The rows of A fall into 3 groups, and each row is roughly a mix of its group's hidden directions; some rows fit no group.
A, 106 rows:
[27 -1 -17 -25 37 12 11 2 -7 -14]
[6 -8 9 41 -29 -5 -4 -7 18 20]
[-11 7 3 1 -46 22 -15 -16 -17 -7]
[-34 -24 -9 10 -5 -7 -36 -9 10 11]
[-1 -19 -16 1 1 -30 -7 37 19 -16]
[2 -11 8 -28 -25 12 -11 22 31 -15]
[-3 -29 6 8 19 -8 -4 -8 37 27]
[16 -10 2 -8 -33 30 15 -13 7 26]
[25 -9 16 4 43 22 8 8 7 -6]
[-11 -15 30 42 -5 -4 -16 -14 2 6]
[-1 -9 -33 14 -17 -11 -24 -29 11 -16]
[25 -22 -2 -27 22 16 -22 18 12 -7]
[4 -11 28 29 -17 -8 10 -3 19 31]
[5 7 3 -4 -9 41 27 -1 1 31]
[-8 14 6 26 -34 -9 -17 -29 -6 15]
[26 -24 -21 -20 -20 1 7 -28 1 -15]
[-16 -9 -18 25 -16 -1 -34 6 27 7]
[-11 -15 47 -4 4 8 7 22 20 0]
[-13 5 16 0 25 30 3 31 6 -24]
[-27 11 -16 23 -20 -7 25 -9 23 15]
[-13 -18 4 19 -4 17 -46 -12 -4 10]
[0 10 40 6 -4 -8 -1 -30 -28 1]
[-21 19 -5 -6 -25 19 10 -39 -8 8]
[-5 30 -45 0 -5 12 -1 2 -15 -15]
[-12 -14 43 19 -1 5 -17 -9 0 25]
[-18 39 -2 -16 -23 15 15 -13 -9 -15]
[2 -10 -7 -41 -4 24 14 20 -21 -8]
[-12 19 11 -3 -21 34 8 -32 -7 13]
[2 -4 32 -23 9 3 17 -36 -7 13]
[-2 0 16 -8 -13 14 -34 -27 8 31]
[-20 8 26 7 8 -26 -19 34 -6 9]
[33 -26 -25 -16 11 8 -3 -19 0 20]
[-5 -17 50 -6 2 7 15 9 16 9]
[-14 6 -32 12 -26 -1 -23 -29 -7 -10]
[6 -14 30 9 31 -22 -28 -6 -10 0]
[-6 -10 -5 -6 15 -47 -21 22 -3 -4]
[-13 -24 0 44 -10 -26 8 3 -2 -2]
[11 12 -30 -18 1 1 11 7 -34 -27]
[-8 -8 7 -30 17 -10 -2 41 -16 -12]
[23 -26 -23 -20 9 -1 7 31 19 -3]
[-6 -13 26 -10 13 -15 16 -5 29 33]
[-2 13 8 -21 -15 23 -3 23 -40 5]
[-6 -9 -25 25 29 -25 -10 23 -8 -5]
[23 -38 14 10 18 8 -13 12 12 21]
[-6 7 14 -18 13 33 15 15 -17 -31]
[-18 12 48 0 5 -12 -12 -19 -9 -7]
[32 -23 -35 -21 4 1 9 9 10 7]
[-16 27 7 14 9 -5 15 -32 -30 7]
[-3 -12 -22 34 22 -14 12 30 -4 8]
[4 28 -37 -12 3 -2 16 -18 -24 -7]
[11 16 -38 14 23 -1 1 -8 -30 3]
[-7 -4 14 25 4 30 -17 31 24 0]
[-18 -6 -36 -9 17 -9 -6 8 -13 -35]
[5 1 1 34 -40 -6 -5 -10 16 19]
[2 10 4 -41 11 -22 29 -10 -15 3]
[-31 16 22 -7 -22 -10 20 -28 -3 -1]
[-32 -11 33 -11 -6 -14 -6 -4 -5 30]
[11 -7 -43 7 17 3 1 13 -4 -33]
[12 25 -1 -17 -38 15 -15 -16 -9 18]
[-30 -32 -25 19 -7 -15 -16 13 4 4]
[11 -2 -12 36 -22 24 -21 12 19 0]
[9 -23 -19 4 25 10 -12 -29 -11 26]
[5 -9 -26 -33 34 8 -16 -12 7 -6]
[-7 -14 10 -4 -33 11 13 -23 21 -29]
[16 2 -18 -6 -3 -4 13 -44 -15 -26]
[25 -10 -40 1 -12 23 13 11 9 15]
[33 30 20 -19 7 21 15 -5 -6 -4]
[-2 4 -2 39 -4 11 -14 -25 29 -15]
[-1 -2 24 -25 20 9 14 40 -10 1]
[1 -29 -22 -10 -28 15 -18 15 22 9]
[25 18 -30 4 0 -6 27 4 7 -30]
[-29 12 -36 18 -6 20 13 -11 -10 12]
[12 -13 -39 -8 1 30 15 -11 18 9]
[-9 10 -15 -10 -20 16 -31 -4 35 13]
[-6 0 16 2 40 -13 3 37 11 3]
[-13 -30 17 -1 3 -20 4 -7 11 40]
[-20 -14 -8 3 -19 5 -31 33 15 12]
[-17 19 0 3 -33 7 -14 -21 -31 -13]
[16 -17 47 -22 -4 0 -5 -7 15 3]
[14 -23 3 26 16 -5 29 26 -18 -5]
[11 5 -10 25 -18 14 5 -44 15 6]
[-1 12 8 12 -21 48 12 -18 3 5]
[22 -13 19 -9 36 -3 22 12 16 -16]
[-24 18 14 27 9 -34 -6 0 -16 -13]
[-14 -10 -15 21 -34 -28 4 -6 19 16]
[9 2 44 -2 26 1 19 23 5 -1]
[-34 -1 -6 19 14 -11 -15 1 13 -37]
[-10 -13 45 -5 -5 9 16 20 21 3]
[23 -15 -33 7 -8 14 17 30 14 11]
[-21 -3 18 23 15 -26 12 34 3 -9]
[25 -17 15 -3 34 -12 19 11 26 -2]
[7 2 -24 -22 19 23 -21 1 -26 -21]
[7 -17 -2 -26 21 -36 -3 22 -8 -14]
[18 7 -36 -5 33 17 -7 11 -17 -5]
[8 -5 -18 24 23 0 -34 -18 -20 11]
[-16 26 31 18 -4 -1 -12 -27 -20 -1]
[-7 -3 -4 18 32 -2 20 41 -3 -3]
[5 -16 -3 -28 -4 38 8 17 -1 -26]
[14 -13 -10 -30 32 -23 18 16 -7 -1]
[-1 2 38 -15 14 6 13 37 -7 6]
[25 12 -39 -2 3 6 14 10 -4 -31]
[-11 5 6 16 -29 -35 27 -5 14 8]
[30 -12 -31 -8 -1 20 -16 -23 -3 17]
[-19 13 -14 -5 -37 6 -17 -12 -31 0]
[-14 9 40 4 11 -20 -21 -23 -13 -8]
[36 17 -24 -6 4 11 9 -9 -19 -27]

Here is one row of each group, with its name. Which group are the others in?
[-29 24 19 20 2 -26 9 -14 -19 -7] : R
[1 -26 -15 41 16 -10 1 5 -8 -24] : T
[9 -17 -21 3 -21 -26 -12 -8 15 35] : X

[14 24 -23 -40 13 9 11 4 9 -15] : T
[10 2 -12 -22 -17 34 24 23 17 -2] : R
[-8 2 34 -21 -18 10 -4 -38 3 5] : R
[-20 24 20 19 28 14 6 25 4 14] : X
[9 0 -28 -33 27 0 0 -8 -22 -20] : T
[-4 -1 56 10 2 7 11 5 4 9] : R
[19 -12 14 -2 38 0 21 18 25 1] : X
[-4 1 -7 -3 -32 -13 29 31 3 22] : T
[-11 31 -15 11 -1 -1 29 -23 -27 6] : R
